In the rows, 128 means zero.
A single turn carries every row of the set below to another of its rows. Some are shown first; where does it send the rows asked next?
kal: [142 145 136 127 124 121 117 102 159 128 146 122 134  81 132 181]
Takof: [173 144 107 127  96  90 117 126 163 109 132 117 139 130 159 145]
Pab: [173 150 107 124  89 100 119 133 153 109 135 116 129 133 166 147]
fas: [154 161 116 113 146 107 125 112 126  89 132 133 126 141 116 171]
ziter: [145 153 134 116  94 137 122 141 123 124 143 154 163 104 156 147]
totig: [163 141 140 118 128 132 145 141 128 108 163 144 164 134 146 135]
kala: [172 149 111 127  91 100 127 141 161 104 137 113 138 130 166 152]
Nesig: [162 143 133 123 133 129 143 140 122 117 142 152 161 137 147 126]
Minup: [154 162 123 114 152 114 136 111 127  89 125 131 130 141 121 169]
Fute: [178 145 106 120  96 101 113 135 163 100 141 116 136 130 161 152]
dules: [150 160 116 120 151  98 128 106 129  97 124 130 131 140 116 161]
rov: [150 165 140  93 133 139 129 120 118 147 153 146 141 118 143 152]
davet: [145 147 141 124 119 128 111 102 153 133 140 122 129  87 141 186]
tol: [153 155 150 102 138 139 132 115 118 147 147 148 147 119 145 145]
rasu: [151 159 127 132 141 101 120 109 119  95 113 132 141 137 115 166]
nimin: [177 161 113 118 103  92 110 127 157 115 122 108 144 132 165 146]
poged: [149 140 137 128 129 132 107 100 156 134 143 121 125  88 145 178]
fal: [144 144 131 128 127 119 103  97 160 136 135 122 133  88 139 176]
fugi: [146 159 115 124 153 111 132 117 120  93 127 133 126 141 118 165]
pezur: [172 136 135 118 133 135 144 137 126 114 157 151 155 141 144 131]
kat: [155 164 119 113 139 105 138 105 126  85 125 134 130 134 114 165]
lalop: [153 140 146 136 131 114 105 102 158 136 143 109 142  97 138 177]
Gegid: [176 152 107 119  96  98 125 129 168 100 134 113 140 119 162 146]
vaten: [153 167 146  87 133 141 129 119 121 133 154 143 151 116 150 148]
kedo: [146 144 132 125 124 127 101 107 158 129 146 122 130  88 136 187]
tibi: [148 150 124 124 101 140 121 148 130 133 141 153 157 104 159 143]
famif: [146 155 134 119  99 128 125 140 129 145 139 148 158 108 163 138]

fugi goes to Pab
nimin goes to lalop
And these:
kat goes to Gegid
kala goes to davet
vaten goes to totig
Fute goes to kedo
pezur goes to tibi
tol goes to Nesig
fal goes to dules

A single turn carries every row of the set below to another of its rows. Some are shown first; where does it send the rows asked next?
muma: [113 154 148 128  93 163 111 143 152 107 129 169 138 117 108 158 112]
pese: [ 99 139 138 132 130 120 119 147 138 101 141 134 159 133 140 164 140]
paton: [124 141 153 134 100 112 121 145 125 101 136 177 159 105 105 171 121]
nat: [141 135 115 126  92 151 108 127 134 128 122 156 153 136  77 183 105]
gef: [143 149 129 124 108 160  69 149 112 134 132 124 135 123 126 174 124]
Rodil: [145 143 131 116 111 112  75 148 102 121 117 120 141 108 100 173 116]
por: [148 122 116 127  83 143 125 134 117 103 121 137 170 138  84 179 113]
vokof: [122 134 146 143 100 143 131 154 146  80 124 169 155 148 113 160 111]
Selup: [147 117 123 134 120 149  83 168 120 110 105 119 141 153 121 171 105]
Gifo: [139 122 147 130  93 123 117 142 140 121 117 153 135 107 100 162  97]
devom: [120 148 134 134 117 156  95 143  92  77 129 131 158 139 111 177 158]
dimu: [156 154 120 145 122 155 125 162 145  94 138 129 146 118  85 184 112]
Manu: [133 164 118 123  91 126 108 158 141  89 138 151 184 118  97 172 110]
Muko: [112 132 147 113 140 152 140 154 105 107 130 131 136 147 105 176 136]
fafo: [149 142 132 119 121 114  76 171 101 126 124 147 153 142 113 181 105]
vum: [118 150 131 139 120 119  69 131 110 108 133 147 157 115 116 179 147]
tifa: [109 171 129 111 114 143  67 158 127 101 116 154 152 147 106 165 114]
fizik: [115 139 131 119 126 138  61 165 109 107 113 147 159 105 113 177 128]
vosot: [121 134 136 102 104 139 121 145 128 129 128 106 136 134 127 153 113]
piri: [150 148 128 136 110 164  98 148 111  98 130 100 132 148 118 168 131]
Toma: [130 136 119 150 131 157 116 150 145  88 122 150 155 114  77 189 124]
kamav: [ 84 138 143  98 130 150 118 154 118 106 117 148 150 137 105 166 130]
buzo: [128 114 127 148 121 139  83 151 103  91 119 133 168 135 131 180 144]
teze: [123 158 128 132 113 146  69 154 117 113 138 159 163 156 136 177 131]
modas: [156 139 136 128 120 150  99 167  80 104 134 119 147 136 116 185 135]
Mena: [147 124 148 148  88 150 140 133 126 101 137 137 139 126 115 165 126]
rim: [111 157 142 121 137 114 114 151 138 130 148 149 141 142 127 171 121]
rilu: [119 131 153 137 105 155 131 146 121  81 127 153 148  96 100 168 136]
fofus: [147 168 129 126 112 142  80 145 120 130 135 137 129 162 111 174 113]
Ludi: [114 119 134 122 121 127 129 156 135  98 122 108 151 141 133 155 121]
diri: [150 122 130 129 128 120 100 162  97  94 104 122 143 150  92 177 112]
loru: [134 145 116 128  81 148 123 145 127  80 132 142 186 138  99 172 123]
Foni: [ 97 140 141  91 110 134 107 140 119 132 124 134 146 115 114 160 124]
Gipe: [148 163 155 127  92 147 131 148 125 117 151 158 132 125 105 168 113]
tes: [143 132 152 127 110 143 140 171 129  90 117 149 134 126  89 165  97]
defi: [124 143 118 141 112 160 103 126 140 115 129 165 156 116  80 190 128]
lem: [122 148 131 123 129 170  85 183 110  82 115 139 156 149 116 173 124]
siza: [116 132 124 140 132 135  83 164 132  73 101 135 156 151 110 166 119]
puz: [130 138 146 116 143 118 132 155 113 131 138 134 129 141 107 179 119]
Puf: [156 167 121 131 104 129 115 157 137 105 148 134 160 102  93 180 111]

vum goes to Rodil
nat goes to dimu
And these:
gef goes to modas
muma goes to Gipe
kamav goes to rim

A single turn carries every row of the set below to another of its rows. Some are shown first; where does it send the rows asked next?
Vin: [142 100 159 124  98 138  93 131 110 158 141 125 103 133 119 131  82 144
 133 138 122  58 150 138 128  91 124]
kevim: [152 131 170 109 119 133 112 133 117 101 139 119 158 151  75 131 146 140
 125 120 142  85 140 122  94 123 130]
Gige: [134 125 151 166  91 135 118 140 113 114 112 124 136 148 120 145 130 109
 126 103 125  87 145 140 130 120 109]
bom: [148 135 169 115 124 130 120 130 120 107 143 119 159 147  79 125 144 140
 130 122 142  96 134 116  95 123 135]
gopu: [131 116 152 124 107 142 102 117  93 114 130 116 103 176 135 154 118 159
 140 138 165 116 148 130 118 127 123]
kise: [167 121 174 135 102 161 133 134 139 127 167 152 142 165 139 136 113 142
 124 122 133  84 157 130 129 107 137]
gibas: [129 118 142  90 128 174 115 118 108 132 177 133 131 146 116 123  85 172
 119 133 146  89 139 116 102 115 127]
Dipa: [148 140 143 124 123 158 109 137 113 158 139 143 158 127 108 138 102 122
 126  99 161  92 124 151 113  89 100]
Vuz: [ 99 116 140 114 127 159 115 124 100 104 121  97 124 124  97 143  85 141
 124 119 140  76 137 125 102 128 110]
vug: [150 134 137 117 121 158 112 142 119 152 147 137 159 131 114 119  94 114
 125  96 158  92 132 149 111  94  95]
Muk: [146 131 170 105 124 141 112 139 126  98 135 127 155 154  83 127 144 144
 123 118 144  91 138 123  93 132 133]
sevik: [127 118 143 163  91 134 125 149 106 117 120 115 136 140 127 138 128 110
 126 102 121  90 135 134 113 131 118]
fazu: [129 119 158  93 125 181 112 115 116 125 165 138 135 146 123 112  85 160
 113 134 154  88 146 105 115 104 128]
zup: [164 131 172 145  91 167 129 133 128 135 162 137 150 168 135 127 120 135
 126 124 121  95 152 122 133 108 132]
Lopu: [132 111 155 116 101 141  96 119 102 114 138 116 102 174 133 148 127 155
 150 138 165 118 146 130 116 125 120]
Lele: [127 120 145  99 123 177 117 107 106 126 169 144 133 150 120 121  94 178
 108 129 138  89 146 115 117 104 121]
Nofam: [ 92 113 137 111 127 147 101 128  99 112 123 112 115 131 104 134  92 144
 115 108 139  76 126 120  93 123 106]
Lago: [101 122 130 117 119 149  97 129  90 115 120  98 123 129  90 131  93 135
 120 119 136  80 134 125 105 132 103]
mugor: [134 109 155 128 101 146 100 113  96 105 129 115 104 172 143 146 121 155
 137 141 161 111 146 125 119 126 130]
ronom: [139  98 155 124  95 144  85 130 105 152 137 129 103 141 124 135  86 143
 126 132 117  58 147 140 125  86 118]
salo: [142 138 139 118 125 159 119 143 116 154 146 146 160 129 105 128  98 126
 128  92 142  95 124 150 114  97  96]
natu: [145 104 162 122  94 140  94 124 107 158 142 122  97 135 120 137  89 133
 139 129 130  58 147 140 124  86 128]
fak: [146 132 171 110 122 131 101 138 123 108 139 124 161 152  76 131 145 147
 127 128 148  88 135 122  97 123 122]
zefu: [168 128 169 139  94 162 124 147 134 131 162 144 142 172 133 125 107 136
 116 115 129  85 166 128 135 121 128]
Gal: [141 104 159 132  97 143  98 125 101 154 141 118 108 136 121 132  74 137
 134 134 120  60 146 138 135  89 117]
Tada: [131 118 160 125 108 148 102 119 102 109 127 117 102 173 130 164 116 159
 145 139 155 119 146 127 121 128 125]
Kupi: [151 133 136 118 119 163 114 139 120 151 145 144 159 124 113 130 101 120
 131  94 155 100 129 151 115  94  96]
bim: [129 127 152 163  95 139 117 147 114 118 117 108 131 155 116 152 120 116
 131  96 114  85 135 140 115 130 106]

vug goes to bom
kise goes to Gige
And these:
Kupi goes to kevim
sevik goes to Vuz
natu goes to Dipa
bim goes to Nofam
Gal goes to salo

